500 stands for zero in the data rows.
Some points:
[526,372,527,639,544,390,459,490,583,373,526,707,256,297,565,347,612,489,690,479,511,349,564,268,
 531,358,536,415,366,320,503,741,486,611,509,682,334,512,477,432,467,355,350,470]
[528,471,444,391,413,576,678,518,536,422,525,514,502,345,413,584,438,736,678,499,557,433,342,591,
 482,774,420,340,512,376,439,397,388,709,468,598,651,693,246,499,291,431,480,390]
[532,339,542,640,485,581,455,492,607,459,304,624,429,440,676,554,359,521,347,692,461,412,162,430,
 185,464,563,615,553,679,409,408,677,465,668,576,380,333,384,497,402,496,569,280]
[479,675,557,552,493,534,398,430,295,446,476,071,573,442,569,484,654,482,479,593,547,404,577,291,
 514,649,629,665,302,362,404,250,499,363,506,650,456,529,448,624,507,484,474,420]
[281,569,465,514,421,288,534,508,420,685,300,554,493,272,352,543,375,363,420,524,532,637,483,558,
 489,491,446,415,349,419,444,557,648,279,391,393,393,553,406,494,440,350,512,530]
[330,661,514,561,534,665,512,440,999,688,563,577,524,447,506,387,484,497,494,501,391,785,696,368,
 534,503,454,542,412,534,490,347,485,663,542,569,551,440,568,775,562,426,511,588]
[762,348,390,423,511,371,537,401,700,588,408,333,346,354,463,486,457,484,504,313,446,516,519,464,
 533,453,677,495,451,800,718,476,436,311,375,533,433,696,327,450,690,477,768,437]
[438,342,594,401,493,394,490,449,547,218,469,562,637,509,522,491,603,684,465,488,544,522,611,513,
 451,437,571,335,350,660,530,134,331,362,576,407,504,447,461,451,335,755,492,584]
[466,658,433,386,112,554,527,441,544,334,674,643,629,532,677,620,354,451,493,603,480,328,471,495,
 548,577,522,609,559,601,550,477,441,466,545,528,220,702,676,402,584,485,508,652]
[378,531,278,569,767,555,528,530,615,650,445,467,540,496,607,438,494,459,669,474,483,405,598,675,
 569,464,485,478,570,384,534,488,371,254,778,296,506,506,611,397,299,406,641,459]
[306,256,999,545,511,401,713,551,560,547,472,468,390,409,539,665,528,637,457,532,603,508,529,543,
 611,540,447,613,305,501,440,655,514,379,673,564,565,550,688,459,595,412,551,636]
[587,543,683,541,234,512,260,511,306,693,477,676,453,418,616,534,486,611,428,257,564,562,624,441,
 490,644,730,483,648,392,619,503,421,527,659,445,653,499,548,463,564,527,376,267]
[407,603,561,459,526,531,472,618,618,292,296,518,464,550,314,351,535,462,390,321,147,376,521,851,
 467,650,554,638,498,437,411,612,547,462,355,506,530,540,593,450,449,591,469,299]
[466,462,576,338,629,490,620,520,419,537,461,519,388,464,280,536,647,251,786,408,453,501,474,385,
 305,654,578,562,666,495,666,342,507,566,510,486,294,279,615,376,554,435,467,628]
[190,446,634,481,506,444,503,236,293,519,584,491,640,491,489,413,378,478,771,504,350,653,541,465,
 628,451,524,514,532,640,504,636,501,618,389,332,420,451,525,651,394,607,811,369]
[643,609,606,458,505,509,539,595,630,382,393,418,571,900,508,756,598,483,517,443,663,580,553,372,
 370,624,549,517,400,563,446,672,434,643,430,163,443,554,387,537,436,360,489,370]
[569,566,508,566,542,460,770,546,403,491,586,569,727,518,446,358,592,627,412,436,311,423,568,360,
 612,469,521,565,656,486,429,512,757,516,544,489,617,357,300,395,680,185,703,571]
[473,283,480,294,500,363,507,574,734,488,491,457,811,400,657,435,557,362,447,469,627,524,425,458,
 556,568,421,644,609,270,503,706,413,403,258,689,438,256,463,429,539,706,522,404]
[647,489,498,293,561,706,407,442,590,383,999,458,460,325,321,346,559,457,423,640,540,441,475,580,
 325,553,537,345,427,575,491,651,641,410,639,385,561,541,601,611,437,559,569,358]
[569,446,303,560,329,735,554,466,416,333,345,369,441,436,320,730,446,632,329,579,372,608,532,471,
 633,507,384,477,440,469,575,547,321,613,586,475,492,256,674,527,557,537,462,380]
[414,366,347,207,357,659,501,508,471,550,477,639,302,602,698,529,670,361,535,463,357,427,605,498,
 540,378,372,535,213,439,530,404,701,466,413,425,706,448,457,500,512,374,465,456]
[660,851,450,423,624,472,662,159,396,406,361,597,465,560,496,353,574,730,491,521,550,585,532,489,
 439,473,438,529,453,438,603,578,481,282,447,622,523,485,700,665,399,459,464,519]
[684,541,681,584,459,572,453,390,671,475,479,326,416,615,532,449,333,548,402,596,449,342,517,444,
 560,364,477,318,443,206,467,455,562,610,471,284,395,440,572,275,532,667,637,573]
[470,605,518,493,704,494,353,626,417,262,655,434,367,329,653,817,425,560,474,396,372,446,629,380,
 431,389,329,470,749,571,366,499,404,468,371,452,632,571,570,521,540,416,467,460]
[639,452,300,641,423,310,600,588,453,446,509,479,694,494,467,503,297,352,534,567,509,521,511,364,
 461,360,743,569,400,525,565,577,527,573,580,453,794,505,687,615,338,595,451,526]
[523,289,417,538,591,608,275,425,484,626,554,445,595,701,471,633,401,787,564,545,627,295,323,519,
 512,592,463,625,499,518,521,499,486,502,403,619,596,520,642,591,619,450,605,556]
[617,307,460,745,633,615,407,313,550,457,558,599,631,488,314,631,625,440,391,454,422,677,511,400,
 583,671,569,643,521,415,344,477,627,448,522,564,442,739,458,402,403,700,396,649]
[486,466,459,652,392,569,794,557,506,705,596,350,492,418,506,455,782,546,507,525,655,499,534,518,
 598,299,465,531,576,601,389,566,476,416,391,534,358,498,562,519,524,672,398,391]
[465,567,357,597,528,336,500,595,507,530,492,727,330,536,353,447,545,650,529,475,668,250,683,496,
 401,434,296,729,629,482,548,405,610,504,450,307,465,420,443,693,629,614,528,486]
[445,569,342,534,676,564,472,657,336,366,621,655,574,583,547,550,471,575,490,514,632,666,423,681,
 616,378,746,431,226,416,480,377,439,686,480,582,340,561,611,525,690,442,619,363]
[521,636,515,315,713,549,515,530,469,706,372,503,536,374,689,613,406,539,561,586,349,470,405,607,
 326,522,526,542,417,509,457,663,590,590,510,474,512,566,377,429,762,803,319,726]
[567,336,502,644,518,510,673,305,358,448,527,459,601,503,624,422,321,125,264,306,666,514,469,652,
 356,538,364,482,511,439,443,398,334,644,587,500,516,614,487,651,641,394,470,546]
[628,587,527,336,450,241,336,729,442,471,379,531,478,555,468,635,670,327,507,798,436,663,407,600,
 476,484,371,403,758,295,502,471,551,577,675,563,501,599,438,709,529,528,701,512]
[492,750,479,611,437,545,321,536,475,466,364,416,464,239,603,379,781,438,505,343,623,494,290,566,
 630,578,492,635,446,656,524,610,421,693,488,405,568,356,431,417,335,516,630,740]
[472,694,575,528,483,564,584,604,558,401,604,469,503,552,536,647,356,475,532,317,558,490,095,424,
 635,519,612,307,636,428,506,382,694,379,428,479,623,412,560,617,514,522,409,500]
[581,336,600,368,547,714,430,599,431,444,368,577,374,523,457,299,333,439,404,642,477,376,486,362,
 791,472,605,590,615,464,431,418,335,441,409,322,508,616,447,657,452,492,332,586]
[452,475,520,458,596,398,473,407,517,574,295,451,740,466,432,423,572,442,633,445,565,440,478,439,
 749,500,256,427,510,744,578,501,640,629,703,590,494,652,555,303,607,484,347,261]
[434,578,669,594,572,571,421,630,481,388,619,419,530,525,403,493,374,471,556,521,500,637,428,666,
 447,291,289,691,505,430,999,551,488,419,486,612,529,505,177,433,497,456,370,560]
[425,655,537,557,625,379,611,352,535,663,562,658,182,624,487,550,575,277,380,822,505,444,530,465,
 582,525,525,497,563,579,540,417,439,514,310,530,787,515,435,209,485,587,502,448]
[725,559,499,330,506,457,414,378,421,582,701,517,671,516,323,707,356,499,473,489,488,426,715,661,
 461,293,611,591,384,513,318,454,394,637,531,567,485,260,488,514,245,378,457,514]
[237,413,471,552,335,455,395,487,527,573,473,429,718,576,327,419,639,583,514,516,427,445,290,428,
 182,285,542,335,513,415,450,471,275,496,459,460,624,647,660,435,637,395,445,562]
[519,440,491,630,406,869,444,570,420,421,323,570,661,501,587,523,478,437,690,653,674,521,837,643,
 318,546,567,274,611,558,515,535,591,450,308,583,575,507,502,468,553,430,556,580]
[822,424,632,705,463,353,553,594,411,717,620,516,467,604,655,356,610,534,625,500,265,585,398,621,
 525,558,299,468,365,677,502,410,491,438,370,517,401,494,674,602,388,422,419,518]
[516,472,373,449,347,426,484,556,486,506,620,322,393,578,650,309,334,723,578,474,627,895,539,521,
 368,471,479,609,648,421,366,375,577,527,536,480,485,644,461,280,496,505,421,500]
[299,334,449,368,568,344,478,415,497,612,470,317,414,574,596,446,630,569,161,448,535,479,548,587,
 546,497,633,387,750,573,697,600,702,696,457,631,336,539,547,557,272,371,411,656]
[434,635,419,435,386,565,496,537,455,520,455,585,165,735,332,478,432,369,671,284,507,453,533,505,
 537,342,477,420,499,580,333,601,420,461,663,805,525,477,407,549,437,626,707,657]
[459,551,436,487,612,502,417,852,362,677,485,580,494,599,454,423,290,498,219,506,505,475,570,190,
 423,764,326,338,429,593,486,534,495,466,539,528,427,448,431,373,467,654,489,492]
[438,441,381,607,433,299,472,339,513,482,644,431,466,586,501,454,559,541,608,539,472,520,447,693,
 676,649,582,357,523,552,409,659,431,366,612,347,415,267,221,572,714,467,264,572]
These points spread out most along one direction. For each point below, how far along it does it lie, from 0 to 99? The average is 50, and the first point in the table lies past the average. One standard deviation of the points above along it is 16.
[473,283,480,294,500,363,507,574,734,488,491,457,811,400,657,435,557,362,447,469,627,524,425,458,
 556,568,421,644,609,270,503,706,413,403,258,689,438,256,463,429,539,706,522,404] 67
[438,342,594,401,493,394,490,449,547,218,469,562,637,509,522,491,603,684,465,488,544,522,611,513,
 451,437,571,335,350,660,530,134,331,362,576,407,504,447,461,451,335,755,492,584] 33
[434,578,669,594,572,571,421,630,481,388,619,419,530,525,403,493,374,471,556,521,500,637,428,666,
 447,291,289,691,505,430,999,551,488,419,486,612,529,505,177,433,497,456,370,560] 62
[643,609,606,458,505,509,539,595,630,382,393,418,571,900,508,756,598,483,517,443,663,580,553,372,
 370,624,549,517,400,563,446,672,434,643,430,163,443,554,387,537,436,360,489,370] 31
[459,551,436,487,612,502,417,852,362,677,485,580,494,599,454,423,290,498,219,506,505,475,570,190,
 423,764,326,338,429,593,486,534,495,466,539,528,427,448,431,373,467,654,489,492] 51
[425,655,537,557,625,379,611,352,535,663,562,658,182,624,487,550,575,277,380,822,505,444,530,465,
 582,525,525,497,563,579,540,417,439,514,310,530,787,515,435,209,485,587,502,448] 73
[190,446,634,481,506,444,503,236,293,519,584,491,640,491,489,413,378,478,771,504,350,653,541,465,
 628,451,524,514,532,640,504,636,501,618,389,332,420,451,525,651,394,607,811,369] 57
[434,635,419,435,386,565,496,537,455,520,455,585,165,735,332,478,432,369,671,284,507,453,533,505,
 537,342,477,420,499,580,333,601,420,461,663,805,525,477,407,549,437,626,707,657] 59
[465,567,357,597,528,336,500,595,507,530,492,727,330,536,353,447,545,650,529,475,668,250,683,496,
 401,434,296,729,629,482,548,405,610,504,450,307,465,420,443,693,629,614,528,486] 63
[479,675,557,552,493,534,398,430,295,446,476,071,573,442,569,484,654,482,479,593,547,404,577,291,
 514,649,629,665,302,362,404,250,499,363,506,650,456,529,448,624,507,484,474,420] 37
[684,541,681,584,459,572,453,390,671,475,479,326,416,615,532,449,333,548,402,596,449,342,517,444,
 560,364,477,318,443,206,467,455,562,610,471,284,395,440,572,275,532,667,637,573] 38
